In the rows, zero is written as 128.
One turn moves every row onto another: examples first, then more rows asked:
Q_185: [168 181 145 118 132 119 154 167 134 103 140 104  95 131 127 127 163 150
 100 106 152 135 120 151 168  99 149 112 112 137 118 104  88  93 161]
Q_295: [147  93 150 133 128 144 140 123 132 117 142 144  97 121 124 157 129 106
 112 130 102 137 133 148 127 115 147 131  99 148 139  47 103 110 158]
Q_337: [142 127 143 111 127 101 196 172 117 166 111 127 100 125 141 146 117 178
 129 105 131 153 117  90 157 140 150 119 108 123 139 116 125  97 124]
Q_959: [136 137 135 100 103 142 158 106 154 134 152 145 110 128 128 170 132 124
 105  92 122 113 102 127 177 107 141 123  88 156 137 141  98  88 160]
Q_988: [131 141 160 103 130 108 176 146 119 109 106 128 128  97 117 133 128 111
 129 152 149 162 137 117 119 147 159 128 102 160 151 105 107 135 134]
Q_543: [155 117 148 101 141 111 137 146 121 143 177 105  89 121 140 183 122 134
 100  95  90 142 116 152 163 141 139 129 138 129 132  88  91 104 126]
Q_13: [149 149 144 141 102 136 125 174 137 163  79 123 124 103 135 151 129 135
 141 110 111 191 115 151 165 112 125 141 108 144 112  93 101 120 144]
Q_230: [131 132 157 131 117 135 121 161 147 131  93 128 117 112 126 161 134 153
 135  81  92 156  86 121 149 115 126 127 116 139  90  92  89 103 106]
Q_550: [161 122 189 134 164 133 156 169 118 144 120 111 123 105 130 158 100 141
 142 125 113 160 105 153 132 108  99  99  97 140 118 141 113 121 148]
Q_620: [140 151 137 104 142 113 187 159 124 170  87 121 103 146 134 145 122 156
 120 108 144 164 130 123 154 142 138 116  88 135 136 111 139  79 136]
Q_329: [163 144 162 105 145 131 129 168 122 139 152  89  95 134 114 153 130 136
 123  86  83 165 139 172 163 148 135 130  96 134 113 106  97  91 113]
Q_778: [163  72 154 115 130 130 173  99 138 144  98 133  88  94 138 150 137 156
 135 109 120 133 129 137 143 108 136 119  89 141 136 149 100 108 146]
Q_110: [119 122 141 100 110 144 147 164 133 121 147 150 113 126 126 170 131 125
 103  66 104 126 102 120 160 114 122 123  93 171 123 131  89  89 119]
Q_495: [147 155 148 126 128 113 130 127 114 171  94 123 110  95 131 152 129 160
 129 107 128 175 128 136 143  73 140 130 134 126 102 115  94 138 145]
Q_27: [138 124 155 109 121 108 177 165 134  99 114 145 120  98 109 130 138 122
 138 130 138 149 129 105 101 138 152 124 113 172 137 101 101 137 143]
Q_846: [140  77 149 122 151 132 159 112 135 133  86 141 104 117 154 173 134 126
 125 102 105 129 129 127 139 135 111 128  93 150 137 130 119  98 120]
Q_112: [166 131 135 116 127 116 133 113 149 151 142  97  93 132 135 170 126 119
 114 101  67 133 147 149 163 153 158 143 118 155 158 107 110 102 142]
Q_394: [130 153 164  95 143 114 188 122 120 106 123 135 123 101 118 141 127 118
 124 157 164 149 126 129 120 143 150 123 100 133 126 103 100 124 142]
Q_282: [143 168 153 127 130 131 124  83 151 158  71 108 116 115 125 153 130 143
 130 109 105 149 119 131 154 103 157 126 105 132 114 122 104 109 137]
Q_526: [148 144 141 122 110 120 199 170 147 178 112 123 100 115 150 148 103 163
 138 123 103 136 109  98 148 154 149 112 103 146 145 118 106 101 145]
Q_72: [146 132 155 112 115 123 185 154 161  97 119 155 116 109 112 131 144 122
 145 134 137 143 118 122 103 149 146 120  98 165 118  95 100 114 161]
Q_575: [161 114 167 131 136 136 150 112 106 126 160 135  90 102 115 135 124 130
 136 138 112 144 152 138 126  93 158 134 100 114 114  78  90 129 152]
Q_604: [141  97 162 131 163 135 154 157 124 139 110 133 123 117 159 183 113 116
 127 120 110 149 107 145 136 138  82 115 110 149 128 118 123 109 134]
Q_680: [140 167 150 111 138 124 197 157 148 171 100 121 100 130 135 144 104 168
 128 103  97 126 115 109 111 140 140  97 100 162 121 126  99  92 139]
Q_627: [130 146 139 113 105 155 147 194 113 145 137 140 129 116 132 157 119 105
 119  90 108 162 128 141 171 118 111 133  86 174 137 138  93 112 131]
Q_471: [188 143 137 111 124 128 150 151 132 166 163 112  75 120 132 150 135 139
 129 102  97 164 157 188 155 129 135 140 109 142 116 109  91 112 172]
Q_716: [160 173 129 115 121 134 155 157 146 108 110 109  83 122 132 118 168 144
 100  91 123 119 145 149 146 107 157 122 103 172 125 114  68  92 149]
Q_509: [139 160 134 100 147 120 198 152 133 179 102 132  95 140 143 154 115 164
 110 109 139 146 118 134 120 129 128 102 107 149 119 105 115  84 160]
Q_290: [150 167 117 126 115 131 162 156 139 118 114 121  89 107 166 135 157 122
 101 107 105 110 151 125 148 127 151 136 130 172 138 109  62 114 137]
Q_159: [142 163 145 110 121 135 154 158  92 163 154 137 119 105 128 150 115 124
 120 104 131 159 143 137 164  83 124 131 100 146 131 159  94 134 153]
Q_488: [146 178 136 136 137 114 147 164 116 108 134 110 108 116 162 145 145 119
 107 115 107 114 137 103 164 132 146 136 140 141 136 113  84 123 115]
Q_632: [145 172 151 109 124 134 151 102 124 149 143 122 117 125 113 147 124 127
 119  98 121 134 136 126 171  89 148 125  80 142 135 175 107 108 153]
Q_410: [179 108 180 126 135 136 170 135 139 153 113 107 103  94 121 138 119 157
 148 128 117 155 120 156 146 102 128 103  74 140 134 154 105 116 168]
Q_619: [175 133 143 110 140 109 137 122 130 151 153 110  74 126 119 146 138 152
 128  75  77 135 168 141 131 113 155 134 127 149 121 130  94 114 142]
Q_322: [158 112 164 136 138 141 133  99 134 108 128 127  95 132  99 134 133 114
 134 124  90 134 156 130 129 112 165 134  75 135 127  80 114 104 140]
Q_747: [156 130 171 139 130 156 141 143 113 132 137 119 105 105 116 133 114 104
 138 153  93 161 153 160 137 122 152 136  76 138 137  71  91 124 146]
Q_870: [139 153 166 101 140 128 186 124 146  90 120 141 117 115 104 132 138 123
 140 141 147 136 118 126 108 148 149 116  86 141 104 107  99 106 145]
Q_222: [139 108 174 126 149 143 131 150 105 110 140 126 103 113 106 147 116 115
 117 120  90 147 142 139 110 107 145 122  98 148 124  62  88 120 118]
Q_752: [162 191 148 137 136 114 142 172 125 104 143  95 115 132 145 139 150 123
 110 123 136 133 123 130 185 132 144 129 117 123 135 106 105 105 138]
Q_387: [136 136 140 128 107 134 136 104 166 149 102 135 108 106 149 180 132 145
 118 111 110 134  77 135 160 114 140 127 124 131 105  87  88 100 147]

Q_680 -> Q_620
Q_222 -> Q_322
And these:
Q_716 -> Q_752
Q_282 -> Q_13
Q_543 -> Q_619
Q_159 -> Q_110
Q_550 -> Q_846
Q_72 -> Q_394

One turn moves every row onto another: examples first, then more rows asked:
Q_127: [139 122 139 125  80 165 128 139 131 106 148 126 153 141 141 122  91 130
 104 125 168 152 166 125 149]
Q_294: [145 111 103 159 100 132 167 161 113 160 149 105 140  99 141 140  96 136
 111 129 133 169 142 143 143]
Q_594: [177 164 109 151 123 104 121  93 127 119 158 117 130  82 109 153 123 140
 147 100 152 147 147 122 102]
Q_516: [165 100 119 149 108 124 172 147 131 154 148 118 146 112 183 142 128 133
 124 115 156 160 139 151 116]
Q_506: [193  91 108 144 124 138 128  97 115 129 131 129 167  84 110  92 135 117
 158 114 141 137 131 147 143]
Q_187: [152 156 104 138 104 120 142  92  98 133 148 123 144  91  90 149 118 139
 131  93 161 156 161 120  95]
Q_78: [130 106 106 142 139 146 151 120 136 135 151 135 186 125 143 119 138 147
  96  99 151 129 109 141 155]
Q_241: [149 133 132 166 107 160 116 134  98 138 103 104 160 110 131 122 114 150
 106 147 159 123 163 143 143]
Q_131: [122 107  99 145 136 147 150 127 131 137 150 131 184 120 127 117 127 149
  90 105 143 132 109 138 162]
Q_128: [159 127 142 167 108 164 117 127 106 139 106 109 165 112 146 124 128 147
 110 141 170 119 165 146 130]
Q_693: [138 100 113 150 135 160 151 120 138 137 158 133 187 116 147 120 140 148
  95  92 154 129 113 144 145]
Q_347: [148 161 101 130 107 109 143  92  96 131 143 124 145  99  87 148 117 140
 133  97 160 158 156 118 100]
Q_364: [145 121 143 126  84 168 128 138 134 107 149 128 153 141 149 124  98 130
 108 123 172 149 166 128 145]
Q_5: [164 102 114 164  99 145 168 154 124 159 158 107 143  93 162 142 111 134
 115 118 146 165 148 149 120]
Q_3: [161 134 130 122 109 166 134 134 139 107 180 124 132  92 141 120 126 146
 169 115 116 141 117 123 127]
Q_996: [136 136 127 153 113 140 118 131  97 136  91 109 161 124 130 118 115 151
 109 153 158 123 156 141 152]
Q_652: [160 136 131 111 115 150 135 130 141 104 174 128 131 104 147 119 132 147
 174 119 119 137 112 123 129]
Q_557: [135 125 136 121  86 157 128 138 130 104 143 126 152 144 139 121  90 132
 106 127 165 151 162 124 155]
Q_73: [143 121 144 120  88 158 129 135 136 104 145 132 154 149 154 122 100 130
 110 122 176 149 163 127 146]
Q_546: [155 128 141 154 116 147 119 123 111 134  97 115 164 125 159 123 136 148
 115 138 175 117 158 147 130]
Q_854: [169 168 104 142 126  93 123  94 124 117 154 118 130  91 106 151 121 142
 146 105 150 147 140 120 111]
Q_273: [146 141 123 114 112 151 133 139 132 105 173 123 128 101 126 117 116 147
 166 126 106 142 110 117 143]
Q_253: [147 111 109 133 116 100 173 147 126 150 135 120 144 128 177 138 122 136
 125 124 151 163 129 147 133]
Q_71: [138 100 109 158 130 169 148 125 135 140 163 128 185 106 135 120 131 147
  90  96 149 132 118 143 149]
Q_547: [183  95 100 140 126 130 128 101 107 128 125 128 164  87  98  91 127 119
 156 121 132 140 128 144 155]
Q_974: [158 156 110 129 108 110 144  86 104 130 143 129 147 100 106 150 130 139
 137  88 171 154 157 123  87]
Q_661: [134 113  98 139 112 105 170 158 114 154 136 112 141 120 149 137 103 138
 116 135 135 168 131 142 148]
Q_828: [174 166 108 144 125  96 122  93 128 117 154 119 130  89 113 153 125 140
 149 101 152 144 143 123 104]
Q_551: [154 137 124 123 108 165 134 138 134 108 179 121 128  90 128 117 116 146
 165 123 108 142 117 118 138]
Q_176: [126 104 101 156 131 164 150 130 129 140 158 127 182 107 121 116 123 149
  87 103 141 135 114 139 159]
Q_915: [143 134 133 143 118 133 121 126 104 133  91 115 163 133 147 121 130 150
 114 147 168 119 152 144 143]
Q_914: [159 154 111 136 104 121 144  90 103 132 148 125 145  92  98 150 125 139
 135  89 168 156 161 123  87]
Q_949: [174 165 106 152 120 105 120  96 123 121 158 114 130  80 100 152 117 140
 144 102 148 147 146 119 107]
Q_540: [137 124 139 115  89 152 130 135 133 102 142 130 153 150 149 121  95 130
 109 126 171 152 162 126 153]
Q_486: [148 140 123 108 115 143 136 133 138 104 166 128 129 109 138 118 125 146
 171 123 113 141 106 119 139]
Q_707: [189  95 106 137 128 127 128  96 114 125 124 132 167  92 113  92 137 118
 162 116 141 135 127 147 145]
Q_489: [168 168 103 147 122  98 122  97 122 119 154 117 128  85  98 151 114 142
 144 106 146 148 144 119 113]
Q_759: [149 160 105 123 110 103 145  87 101 129 140 129 146 106  97 149 123 141
 137  94 166 155 154 120  96]
Q_195: [188  93 104 146 123 139 127 100 111 129 129 129 165  81 100  92 127 118
 156 118 135 140 132 146 149]
Q_277: [182  97 101 136 129 123 130  98 111 127 122 131 167  94 105  90 131 118
 161 120 135 137 124 146 151]

Q_73 -> Q_127
Q_661 -> Q_516
And these:
Q_707 -> Q_195
Q_241 -> Q_915
Q_828 -> Q_949
Q_551 -> Q_486
Q_78 -> Q_71
Q_759 -> Q_914

One turn moves every row onto another: examples first, then more rows asked:
Q_427: [144 122 172 138 116 201 134 143 116 139 114 112 118 123 126 128 126 134]
Q_834: [158 121 151 102 135 159 148 118 127  93 138 136 144 103 158 160 108  98]
Q_687: [115 112 127 108 125 150 169 109 114 107 149 108 104 129 124 133  78 153]
Q_534: [114 103 135  88 117 150 141 123 118 125  94 151 123  88 100 122 109 120]
Q_740: [160 110 160  98 118  93 153 161 136 135 129 134 103 139 107 122 111 124]
Q_710: [124 148 159 123 128 154 166 142 129 141 154 122 125 126 103 139  88 167]
Q_723: [143 115 122 110 121 135 146 117 109 129 133 121  94  83 129 159  63 121]
Q_264: [119 115 158  98 161 138 144 156  96 124 118  93 115 151 141 131 106 118]
Q_878: [107  93 129  91 146 142 122 140 121 147 163 139 121  85 155 137 103 121]
Q_754: [130 130 122  85 134 126 157 130 144 145 141 138 123 145 162 130 116 126]
Q_148: [122 127 157 119 128 179 125 139 148 108 152 147 123 112 144 115  73 132]
Q_904: [147  50 162 113 120 146 141 138 135 131 129 129 113 128 102 136 115  88]
Q_172: [177  99 133  85 126 146 152 160  94 139 135 110 126 119 123 124 122 151]
Q_825: [126 115 159 106 133 132 102 131 124 134  86 106  90 145 122 140 111 112]
Q_691: [147 113 147 135 128 131 146 146 128 112 165 153 127 107 115 146 149 131]
Q_934: [149 102 161 117 145 165 136 133 160 167 149 152 107 122 104 109 123 124]
Q_468: [135 109 164 105 156 192 129 119  98 122 142 148 101 122  98 140  93 125]
Q_851: [151  95 164 120 142 146 130 132 140 137 139 116 115 142 155 130 106 177]
Q_782: [156  90 171  97 106 172 124 114 141 156 118 130 132 103 125 139  79 126]
Q_413: [154 104 150 118 143 157  87 155 118 156 110 120 132 137 103 131 109 126]
Q_358: [134 135 150 104 138 138 123 136 129 124  97 129 115 123 144 136 161 127]
Q_82: [155 104 161  89 127 144 145 136 123 141 108 108 113  79 166 146 126 114]
Q_705: [137 107 158 106 103 106 130 160 146 149 123 128 115 103 124 160  88 153]
Q_417: [160 124 157 120 158 147 131 118 131 120 154 124 103 108 107 167  83  90]
Q_26: [167 111 121 128 119 130 137 158 156 124 151 110  99 140 122 123  87 104]
Q_231: [137 139 147 105 128 138 165 145 131 150 124 119 101 174 120 149  99 116]
Q_847: [124  93 159 140 125 143 139 121 122 134  96 109 124 110 111 150 123  86]
Q_376: [114 104 154 103 104 163 138 143 106 123 125 119 165 147 144 147 117 112]
Q_191: [143 140 134 122 124 142 112 156 118 129 176 140 107 128 126 143 104  83]
Q_843: [118 113 174 120 128 149 143 138 134 129 117  96  82  87 138 159  86 101]
Q_219: [165 113 109  89 127 146 153 131 145 120 138 140 122 112 132 108 117  95]
Q_818: [120  80 174 131 100 151 156 163 136 132 119 129 113 117 141 147  79 139]
Q_281: [121 137 125 120 128 158 102 132 119 161 143 118 120 122  93 135 135 103]
Q_662: [133  73 142 120  99 140 112 128 150 139 164 109 115 117 118 114 100 119]
Q_689: [134 128 170 108 160 174 127 180  97 112 136 137 111 121 127 148  98 122]

Q_710 -> Q_662
Q_534 -> Q_376
Q_847 -> Q_264
And these:
Q_358 -> Q_754
Q_281 -> Q_687
Q_851 -> Q_934
Q_843 -> Q_825

One turn moves every row onto another: examples first, then more rows asked:
Q_433: [104 138 126 138 151 155 141 100 152 132 113 123 124]
Q_725: [134  92  97 113 147 119 122 145 112 154 148 121 152]
Q_235: [156 171 121 117 142 134 103 126 155 124 111 123 127]
Q_400: [126 116 131 110 127 137 126 151  99 144 171 145 134]
Q_929: [128 156 117 100 114 129 126 162  96 101 128 141 128]
Q_999: [ 80 135 112 120 119 123 125 106 124 124 129 100 109]
Q_386: [131 127 104 123 153 132  94 112 157 119 106  98 131]
Q_436: [123 135 110 133 116 141 106 123 172 105 115 100 123]
Q_729: [124 148 108 122 102 129 102 133 162 101 124 105 116]
Q_391: [124 150 141 119 121 117 137 109 152 134  90 137 154]
Q_745: [105  95  95 117 142 141 121 136 109  99 118 111 132]
Q_52: [138 126 148 131 153 154 149 103 146 111 141 117 140]
Q_737: [137 164 152 108 113 129 143 122 114 107 157 119 128]
Q_428: [119  89 124 118 139 143 119 138 103 145 162 131 138]
Q_167: [ 99 121 125 124 121 110 127  98 145 129  98 115 150]
Q_118: [109 107 129 117 128 123 133 103 120 103 153  90 132]
Q_591: [106 153 134 110 103  96 129 111 136 127 103 124 141]
Q_812: [146 103 103 129 144 102 141 144 103 136 145 136 123]
Q_287: [136 111 137 124 147 155 128 145 117 151 158 152 143]
Q_60: [140 156 118 129 113 140 109 131 173 107 118 113 123]
Q_133: [158 112 111 116 155 134 128 145 127 163 146 144 157]
Q_564: [112 184 134 120 119 135 139 122 130 133 131 137 115]
Q_688: [147 128 110 105 134 113 128 158 108 154 155 141 147]
Q_795: [144 133 122 129 159 169 135 140 130 108 110 146 144]
Q_663: [154 105 107 136 159 113 147 136 115 140 141 146 131]
Q_790: [158 120 111 127 146 102 150 146 107 139 144 153 130]
Q_415: [128 158 108 102 121 105  89 127 133 113 122 101 119]

Q_663 -> Q_812
Q_737 -> Q_52
Q_433 -> Q_999
And these:
Q_287 -> Q_428
Q_235 -> Q_386
Q_929 -> Q_795
Q_133 -> Q_725
Q_591 -> Q_391
Q_436 -> Q_729

One turn moves every row onto another: examples first, then more rows asked:
Q_817: [ 94  98 117  94 118 143  89 141 138 127 132 151 139 157 125 120 114 118
 152 117 127 132 153 128 104]
Q_629: [ 61 135 122 139 128 148 127 149  95 140 153 119 147 140 127 126 118 134
 143 124 139 127 112  97 129]
Q_542: [116 122 106 112 165 129  81 123 132 102 126 123 137 132 135 136 135 125
 137  90 117 113 152 122 103]
Q_528: [122 159 137 151 132 155 110 150 102 144  89 127  94 167 103 150 128 140
 134 135 149 149 138 100 120]
Q_608: [145 178 118 133 129 169 119 131 140 133 145 102 118 171 119 133 118 147
 145 147 115  85 132 106 102]
Q_556: [147 136 131 119 129 144 105 104 126 144 138 130  91 157 137 121 109 150
 145 158 144  90 118 125 126]
Q_448: [133 134 128 144 134 126 107 165 116 121 137 100 134 104 149 135 145 135
 135  89 116 118 125 122  86]
Q_274: [122 119 150 135 124 129 112 126 105 117 150 135  82 128 118 114 120 144
 145 187 142 102 142 137 106]
Q_105: [141 127 156 112 142 154 143 139 149  82 106 114 123 112 114 110 115 105
 145 156 144 101 117 110 125]
Q_197: [107 149 157 127 137 164 122 152 139 118 100 119  80 146  98  99 139 105
 126 123 157 103 147  98 114]
Q_940: [129 171 161 105 131 139 113 146  83 152 117 136 137 160 116 118 128 146
 135 159 159 134 149 101 121]
Q_47: [161 143 139  96  98 138 113 133 128 108  93 124 103 148 127 133 104 128
 146 128 114  97 111  89 115]
Q_633: [129 178 125 136 165 123 141 147 146 109 121 115 131 123 124  96  97 107
 126 151 156  97 141 132 114]
Q_245: [ 86 139 119 128 132 125 138 137 121 132 160 107 148 118 144 152 128 135
 138 124 155 117 103  86 133]
Q_292: [ 95 126 147 138 142  97 101 167 153 147 130 132 133 175 105 128 124 117
 133 103 122 135 140 115  99]
Q_196: [ 63 135 133 115 149 117 130 120 144 126 137 108 135 125 146 130 141 134
 139 129 153 107 112 105 117]
Q_251: [146 159 134 114 105 157 143 131 117 105 107 116 121 156  92 141 117 130
 139 134  88 126 150  96  97]
Q_651: [147 176 132 126 135 110 120 167 106 105 118 132 150 133 134 115 112 136
 142 176 167 124 112 110 110]
Q_781: [144 106 150 130 151 108 117 148 116 115 147 119 165 132 126 110 136 118
 149 105 113 126 114 113 134]
Q_808: [138 124 136 126 111 116 119 143 119  97  91 138  61 136 139 113 109 117
 143 138 127 107 133 114 119]
Q_42: [124 120 151 146 143 105 115 162 124 152 122 118 158 165 128 126 117 131
 152 110 102 147 121 128 121]
Q_211: [111 109 142 123  89 141 115 184 124 144 145 128 135 124 143 117 122 131
 148 111 125 141 134 127  89]
Q_544: [ 36 132 132 128 145 142 121 129 119 131 132 118 133 143 129 106 127 136
 142 128 138 123 116 113 117]
Q_734: [119 115 150 127 149  95 103 152 147 110 153 137 138 145 102 111 142 102
 128  98 135 114 138 102 113]
Q_469: [154 134 132 132 139 146 131 139 116 111  94 122 142 131 119 161 106 137
 151 171 138 149 110 113 128]
Q_194: [124 135 133 143 120 130 148 144 108  95 104 126  79 141 104 124 121 120
 139 141 103 130 171 121 103]
Q_600: [112 173 152 109 159 154 135 131 121 151 117 122 122 150 110  98 110 116
 123 132 155 106 177 122 126]
Q_111: [115 161 136 150 129 151 130 154 118 104 156 104 106 141  99 129 132 139
 143 178 116  99 157 116  82]

Q_42 -> Q_292
Q_211 -> Q_817
Q_651 -> Q_940
And these:
Q_251 -> Q_194
Q_197 -> Q_105
Q_544 -> Q_196
Q_608 -> Q_111

